In the rows, 128 means zero.
Rows swapped in pairs by one turn or mirror: which row each one swaps with:
J_15: [175 109 112 108 104 150 170 140 156 148 129 133 128 127  93 109 146 122
 185 117 132]
J_427: [124 122 155 108 112 159 173 145 159 151 119 138  85 140 112 132 146 135
 150 103 115]
J_866: [135 102 139 118 109 122 177 144 156 166 109 125 101 144  87 142 138 145
 162 119  80]
J_23: [147 120 143 108 104 118 158 140 112 132 123 124  82 136 115 138 140 130
 149 122  81]
J_266: [128 155 139 100 107 127 187 145 111 136 113 123 160 126 115 138 139 122
 139 124 100]
J_474: [150 100 126 126 113 158 172 138 174 156 108 150 145 126  88 152 144 141
 155 115 100]
J_88: [127  69 120 104 115 147 172 144 148 135 139 136 121 137 125 130 144 131
 134 119  91]
J_61: [167 117 140 105 107 153 172 144 107 156 126 169 111 139 105 127 142 123
 158 120 111]
J_560: [145 132 160 101 116 127 179 133 148 116 130 131 135 149  83 118 136 117
 121 121 101]
J_819: [143  83 145  94 112 140 167 161 125 145 115  92 119 118 107 137 124 164
 140  99 108]
J_985: [182 102 127  97 105 138 167 139 127 167 102 127 131 128 134 145 174 130
 158 107 121]
J_614: [135 121 153 104 117 137 183 141 106 115 120 130 122  87  96 137 143 143
 139  97 112]
J_331: [107 121 113 114 103 129 170 142 137 145 111  91 120 111  97 102 142 140
 133 118 110]
J_809: [152 115 133 107  73 149 152 138 162 165 118 126 118 142  93 136 132 121
 139 142 122]
J_32: [147  74 124 101 105 151 178 143 123 126 118 120 170 132 102 125 141 133
 139 112 107]
J_648: [170 139 131  98 120 145 174 131 140 159 110 125 137 115 121 119 152 159
 167  83 136]
J_679: [160 140 131 109 107 143 172 149 109 146 113 167 148 115 114 111 138 132
 131 114 130]
J_913: [143 109 143 128 117  99 162 138 103 146 125 131 120 110 103 148 132 125
 154  96 101]
J_834: [147 114 120 128 119 154 148 122 164 163 109 117 128 113 116 142 160 141
 139 130 137]
J_768: [140 127 178 108 116 144 161 137 126 144 109 153 100 137  95 121 146 136
 156 123 120]
J_523: [146 136 156 108 107 137 174 146 121 159 122  90 168 114 103 121 139 136
 160 112 108]
J_572: [163 168 143 117 111 127 159 143 146 150 106 118 127 100 101 136 135 132
 143 104 119]
J_698: [153 115 124 110 103 147 163 144 157 151 124 149 178 135 111 113 143 128
 119 104 104]
J_575: [139  63 109 109 104 124 160 142 140 147 119 121 120 124 109 116 143 146
 135 118 138]
J_582: [148 122 125 125 134 169 163 127 165 134 114 125 137  97  96 128 147 145
 128 113 103]
J_694: [135  98  98 107  87 148 171 137 134 140 120 154 111 107 107 123 140 149
 129 111 131]
J_364: [159 127 126 130 109 119 153 125 136 161 103 130 125  89  94 149 152 118
 131 118 119]
J_953: [157 112 137  92  85 105 183 151 120 132 129 152 129 137  97 142 129 114
 139 124 101]
J_121: [124 127 135 110 107 155 180 145 115 141 122  85 107 131 108 138 138 125
 138 106  95]
J_166: [130  86 113 106 107 133 178 141 175 150 111  98 154 126 101 122 141 135
 147 118 123]
J_721: [125 108 124 110 110 144 176 144 170 142 128 103 151 142  93 114 139 133
 106 106 110]
J_507: [163 109 125 105 117 122 153 137 135 150 110 118 144 116 102 112 162 139
 191 113 110]
J_735: [113 113 144 108 110 133 169 136 152 138 117 114 166 149 137 115 139 128
 145 116 101]
J_469: [165 125 142 105 115 112 169 107 149 147 112 139 146 148 109 150 136 116
 138 129 124]
J_238: [181 150 136  93 117 131 175 139 117 133 120 118 114 142 127 125 147 144
 156 101  96]
J_391: [123 162 137 117 113 112 170 144 133 146 124  98 114 123 118 130 140 147
 150 113 107]
J_200: [179 120 130  93 124 103 176 129 111 124 139 131 136 120 117 138 141 132
 149 103  99]
J_365: [160  94 149  87 106 150 182 169 134 124 113 116 125 126 120 119 137 169
 141 101 110]
J_473: [133 114 155 107 110 157 179 160 140 117 103 134 121 130  96 128 127 150
 107 115 116]
J_432: [154 118 137  98 101 146 163 151 140 158  96 135 146 129 122 113 139 183
 144  95 122]
J_924: [144 111 124  98  95 158 165 136 155 130 100 131 145 135 110 145 144 122
 112 141 131]
J_529: [158 127 125 108  79 117 176 127 124 149 130 144 140 133 100 130 122 109
 147  87 120]
J_459: [135 109 143  97 101 142 185 140 119 143 113 100  97 160 119 136 153 129
 153 106  96]
J_522: [153 132 162  94 102 137 163 143 143 116 120 133 137 147 102 147 126 122
 131 133 101]
J_279: [117 120 124 120 112 168 173 138 163 161 114 113 121 124  95 103 143 137
 130 129 127]
J_626: [155 109 127 102 104 128 152 143 105 170 128 151 110 118 105 124 139 117
 163 124 125]
J_981: [179 120 114 102  96 139 167 147 137 165 117 121 124  99 123 142 163 119
 140 126 134]
J_154: [145 114 113 111 114 125 165 144 152 146 121 140  74 139  94 121 144 142
 136 111 106]
J_455: [146 116 125  98 107 151 180 139 136 153 123 140 180 143 121 112 142 138
 133 137 115]
J_323: [141 138 133  96 111 114 188 149 150 121 121 124 136 131  88 106 144 136
 180 119 109]
J_417: [154  96 140 107 119 180 175 139 150 160 116 135 109 139 135 124 167 137
 134 124 103]
J_556: [144 114 155 115 113 141 201 161 152 155 127 115 125 127  99 140 120 144
 169  98  83]
J_199: [140 163 115 110 114 125 178 143 150 138 135 139 113 108 103 112 137 134
 139 124 100]
J_205: [140 139 135 119 110 110 173 128 140 152 123 127 137 122  90 145 131  94
 166 111 100]
J_452: [133  75 161 102  99 142 192 141 149 134 129 108 149 121 104 121 147 121
 127 104 128]
J_605: [160 151 139 112 114 112 162 134 143 144 133 138 148 119  94 126 150  98
 133 108 113]
J_46: [164  81 114 105 121 138 166 136 125 162 110 116 135 113 133 117 166 156
 144 122 108]
J_472: [154 115 136 119 145 134 166 149 127 153 115 119 140  96 112 116 170 146
 154  88 104]

J_523 swaps with J_809
J_432 swaps with J_768
J_556 swaps with J_15

Rows swapped in pairs by one turn or mirror: which row each one swaps with:
J_763: [114 124 128 133 118 119 134 160 125 117 114 109 123 120 174 109 111 152
 148 134 137 112 116 132 116 108 123 132 157]
J_305: [119 104 142 122 125 134 179 135  92 119 125 104 117 123 126 117  83 144
 113 132 120 130 125 142 131 133  95 175 145]
J_102: [128 125 119 106  96 145 140 141 120 127 161 104 117 109 148 130  99 150
 130 123 138 110 133 113 112 133 144 163 115]
J_215: [103  99 151 132 120 124 145 127 109 103 115  95 122 105 147 114 115 119
 123 118 146  90 108 141 106 110 117 115 122]
J_203: [168 106 121 131 137 125 109 115 114  97 132 114 104  82 108 129  97 118
 139 139 128 104 118 135 131 129 113 131 115]
J_715: [161  84 131 127 126 132 127 127 108 121 141  93 108 122 125  96 106 140
 119 120 119 132 117 143 121 100 122 140 167]
J_375: [106 101 140 129 121 130 140 126 125 112 135 119 111 115 139 107 122 144
 142 135 127 154 130 144 125 179 104 156 140]
J_396: [139 137 146 119 129 127 143 131 100 106 121 122 127 123 131 112 116 153
 160 142 131 146 125 131 115  94 111 145 170]
J_654: [128 121 140 123 117 133 119 133 119 112  91 103 133 141 133 129 114 141
 105 107 124 106 126 138 126 132 118 135  90]
J_854: [133 112 117 122 132 113 109 124 131  94 116 129 127  98 108 123  91 159
 139 138 118 129 118 141  92 135 112 140 106]
J_167: [110 112 142 118 119 134 144 125  98 112 116 106 119 118 137  97 105 138
 132 109 127 126 130 148 122 193 116 131 137]
J_493: [158 130 143 130 114 142 110 139  68 113 147  92 140 139 148 118  90 145
 137 124 128 115 138 143 116 104 112 145 113]
J_411: [127 124 111 125 126 116 124 144 143 101 118 125 115  98 115  93  95 150
 163 124 120 137 138 143 102 120  97 154 119]
J_538: [106 118 140 140 126 137 101 129 129 111 135  93 105 127 118 146 108 147
 132 122 125 124 128 146 117 170 110 142 129]
J_802: [132 133 137 116 122 133 140 127 107 121 182 110 129 112 124 112 134 140
 132 127 124 134 125 138 131  97 101 137  87]
J_640: [110 115 115 104 100 143 121 140 113 112 130 106 127 118 146 109 104 152
 142 138 130 109 116 130  74 118  99 138 105]
J_188: [120 126 139 123 118 130 180 126  90 110 141 119 124 142 144 109  92 157
 128 135 124 131 127 135 120 120  92 170 143]
J_144: [154 127 121 130 121 111 123  98 117  95 134 108  97 113 154 130 122 142
 159 120 128 131 114 135 135 127 147 117 112]
J_382: [155 125 138 111 114 136 184 128 115 103 143 105 118  94 127  92 109 156
 133 129 127 134 124 145 130 113  75 145 101]
J_158: [173 130 121 135 136 119 136 119 103 104 152 106 125 105 136 119 105 143
 158 149 109 130 142 108 129 119 122 162 123]
J_263: [138 143 149 130 123 131  91 137 110 111 105  92 125  72 142 122 117 141
 133 138 121 124 121 141 122 125  85 148 125]
J_733: [136  94 144 120 119 141 161 118  95 117 153 121 119 116 121  84 128 130
 146 108 130 128 138 149 141 138  89 144 151]
J_609: [155 125 142 170 145 122 152 137 124 110 149 109 100 116 121 140 120 127
 124 129 122 125 123 139 149 126 112 133 108]
J_788: [117 127 116 109 122 146 122 153 143 117 114 102 113 113 125 117 107 176
 149 107 124 127 137 148 116 120 102 157  99]
J_217: [159 121 151 143 140 129 152 135 112 125 138 105  98 120 117 127 106 148
 124 123 126 159 115 156 156 110 101 120 102]
J_464: [111 118 140 125 127 135 145 130  99 114 167  97 123 140 134 145 139 150
 134 125 126 120 134 140 110 161 122 137 117]
J_890: [149 116 138 129 120 134 126 132 109 112 100  65 120 114 143 115 114 153
 134 122 125 111 131 147 118 133 117 137  69]
J_977: [134 108 137 136 116 130 125 125 102 115  90 114 111 100 125 130 133 139
 130 117 120 120 134 133 130 113 123 146  72]
J_894: [149 118 133 143 125 134 166 147 104 139 146 120  87 111 164 111 118 140
 137 120 125 110 116 144 128 130 139 127 142]
J_797: [119 107 137 112 123 134 188 125 118 106 125  98 111  76 131 106  94 140
 159 123 119 128 134 146 127 116  93 136 145]
J_151: [143 150 144 124 115 129 143 129 110 124 180  93 129 123 142  78 113 136
 145 122 128 124 130 142 111 132 112 131 101]
J_620: [125 104 139 130 142 137 147 114 120 116 112 121 116 114 130 120 115 140
 104 135 131  88 106 131  94 122 111 127 102]
J_816: [138 102 124 118  95 131 134 139  92 118 131 100 113 123 160  86 120 127
 156  97 140 127 133 174 134 136 111 128 127]
J_739: [146 123 167 137 135 135 145 127 129 108 113  93 112 120 144 127 104 182
 141 110 125 129 130 152 140 122 102 160  90]
J_615: [126 116 130 138 134 125 134 142 106 124 113 118 129  86 140 112 121 165
 124 138 125  89 111 141  93 124 136 157 123]
J_43: [146 117 125 117 124 110 138  97  90 121 139 129  81  99 132 104 105 113
 132 134 138 121 102 151 122 123 121 133 131]
J_163: [115  98 146 127 118 132 102 124  96 118 162 122 116 120 135 149 101 128
 145 127 123 128 125 138 114 108  90 140  92]
J_169: [107 101 142 131 113 128 141 133 112 100 114 115 113 106 153  97 113 133
 136 101 146  99 115 158 106 111  87 113 123]
J_117: [127 122 142 120 113 128 146 123 104 111 183 122 113  65 133 132  99 152
 126 128 121 136 130 136 135 117 101 135 104]
J_286: [132 107 136 124 102 127 143 141 114  92 124  77 152 108 153 123 121 130
 141 107 115 133 149 132 129 132 122 131 156]
J_750: [157 120 138 122 129 137 181 122 110 112  97 107 117 103 139  92 126 156
 135 139 133 125 130 139 119 125 124 134 153]
J_27: [144  98 140 145 114 122 134 140  98 101 112  90 145 103 143  96 138 125
 143 100 114 130 132 164 136 110 108 136 124]
J_632: [117 102 114 102  95 132 136 134  89 128 138 111 113  98 153 110 105 115
 136 139 133 128 128 146 108 137 108 114 155]
J_950: [133 124 146 103 119 120 139 112 114 113 144 109 108 125 106 140  85 130
 107 124 123 133 122 133 158 109  88 136 117]
J_45: [125 100 153 138 118 136 127 132 106 100 105  97 116 121 147  93 105 134
 154 113 151 124 120 160 116 123 108  92 126]
J_202: [164 119 118 117 123 139 134  99  97 114 149  88  95 119 140 115 110 125
 152 135 125 106 137 129 142 131 111 172 104]
J_876: [123 135 159 101 109 139 128 118  97 137 144  83  91 109 122 145  88 154
 129 128 125 135 127 127 143 119 108 147 109]
J_131: [144 108 138 120 121 117 117 115 107  73 114  98 124  99 123 113  92 159
 154 113 137 128 146 163 140 103  96 148 119]
J_646: [135 107 130 141 149 119 146 161 133 112 127 116  83  95 118 139 114 157
 128 118 129 126 120 162 128 115  97 126 126]
J_945: [135 122 148  96  95 131 149 128 116 104 135 127 124 116 132 116 122 125
 131 122  99 130 150 172 153 135  92 137 119]
J_379: [111 119 137 106 116 129 173 129 114 117 139 103 114 100 141 137  78 140
 106 131 121 123 127 141 138 153  83 145 114]
J_371: [131 113 134 110 121 136 126 126 105 119 148  77 114 140 131 120  88 147
 156 126 119 131 124 133 124  98 116 157 168]
J_446: [159 139 139 128 124 150 111 138  89 127 125 122 112 105 123 130 102 148
 142 108 101 159 126 143 125 155 100 137 138]
J_35: [114 103 131 132 115 141 145 132  86 137 132 101 128 116 159  90 118 142
 128 143 114 113 110 147  82 122 127 138 127]
J_362: [116 133 141 121 119 131 108 127 103 112 154  98 122  89 122 148 105 134
 171 144 119 129 134 137 131  96 115 130 128]
J_275: [181 107 138 119 116 137 126 131 131 111  90 123 111  93 136 130  84 145
 152 125 123 107 124 144 131 131 112 136 118]
J_234: [158 143 142 125 121 135 120 130 102 110 131  79 135 102 140 131  95 152
 123 142 119 116 125 138 134 175 123 151 117]
J_267: [146 111 147 124 117 139 138 134 127 112 134 128 119  56 108 104 127 153
 114 109 136 130 124 142 124 119 109 150 114]
J_348: [140 135 146 102 116 139 120 134 134 121 117 124 102 143 140 118 112 149
 131 140 112  99 120 149 112  97 126 130 131]
J_702: [145 108 139 131  96 124 144 130 133  87 111  71 135 127 158 122 123 162
 131 122 115 127 138 147 131 136 115 121 131]
J_811: [149 116 138 125 119 133  85 133 114 116 132  81 114  79 141  94 105 151
 147 110 125 118 130 150 117 152 102 127 121]
J_98: [134 158 145 117 116 136 151 135  98 112  92 107 125 100 151 125 105 137
 146 117 124 122 130 138 112 167 118 145 138]
J_505: [159 121 158 107  94 127 118  98  93 119 154 115 140 110 145 129 102 139
 131 153 121 126 115 140 132 147 118 137 119]
J_412: [156 114 135 143 126 149 128 131 100 129 117  87 112 113 130  99 121 164
 148 116 113 123 137 175 142 132 130 161  97]
J_841: [103 109 145 121 118 129 139 120 112 107 129 133 115  87 129 124 130 148
 151 123 119 134 130 146 113 157 115 136 166]
J_939: [134 113 137 131 121 127 163 130  84 108 134 116 124 146 135 112  82 144
 150 151 125 161 134 137 134 124 105 147 144]
J_744: [136 118 139 108 126 126 124 119  93 112 149  93 111  99 103 140  86 137
 139 155 115 145 130 126 123 105  83 145 108]
J_260: [103 112 130 122 118 139 108 126 116 111 118 100 124 144 130 154 111 144
 152 120 129 140 131 135 110 146 123 126 105]
J_980: [138 125 135 139 147 109 159 137 108 112 129 132  97 107 137 114  95 122
 132 144 130 122 106 120 128 111 124 113 145]
J_466: [166 142 144 120 120 135 158 134 107 117 169  90 123 109 136 115  85 143
 133 115 123 119 125 142 127 148 113 119  87]
J_716: [124 112 138 106 116 134 169 125  97 120 170 102 108  72 125 124  94 138
 144 114 128 102 135 144 138 143 101 148 130]
J_916: [144 121 150 151 141 140 153 150 132 127 142 120  91 113 155 112 119 120
 146 131 138 118 111 121 121 121 116 115 133]
J_681: [159  88 128 127 110 140 125 128 103 117 150 110 108 130 113 125 102 132
 125 135 105 135 126 135 115 103  87 121 151]
J_896: [133 114 128 131 126 160 129 134 121 117 118 114 110 102 140 118 110 183
 136 110 124 101 133 134  95 137 135 154  95]

J_188 swaps with J_169
J_158 swaps with J_811
J_234 swaps with J_203
J_640 swaps with J_382
J_163 swaps with J_739
J_977 swaps with J_876
J_412 swaps with J_362
J_466 swaps with J_854
J_615 swaps with J_716
J_702 swaps with J_681
J_841 swaps with J_894

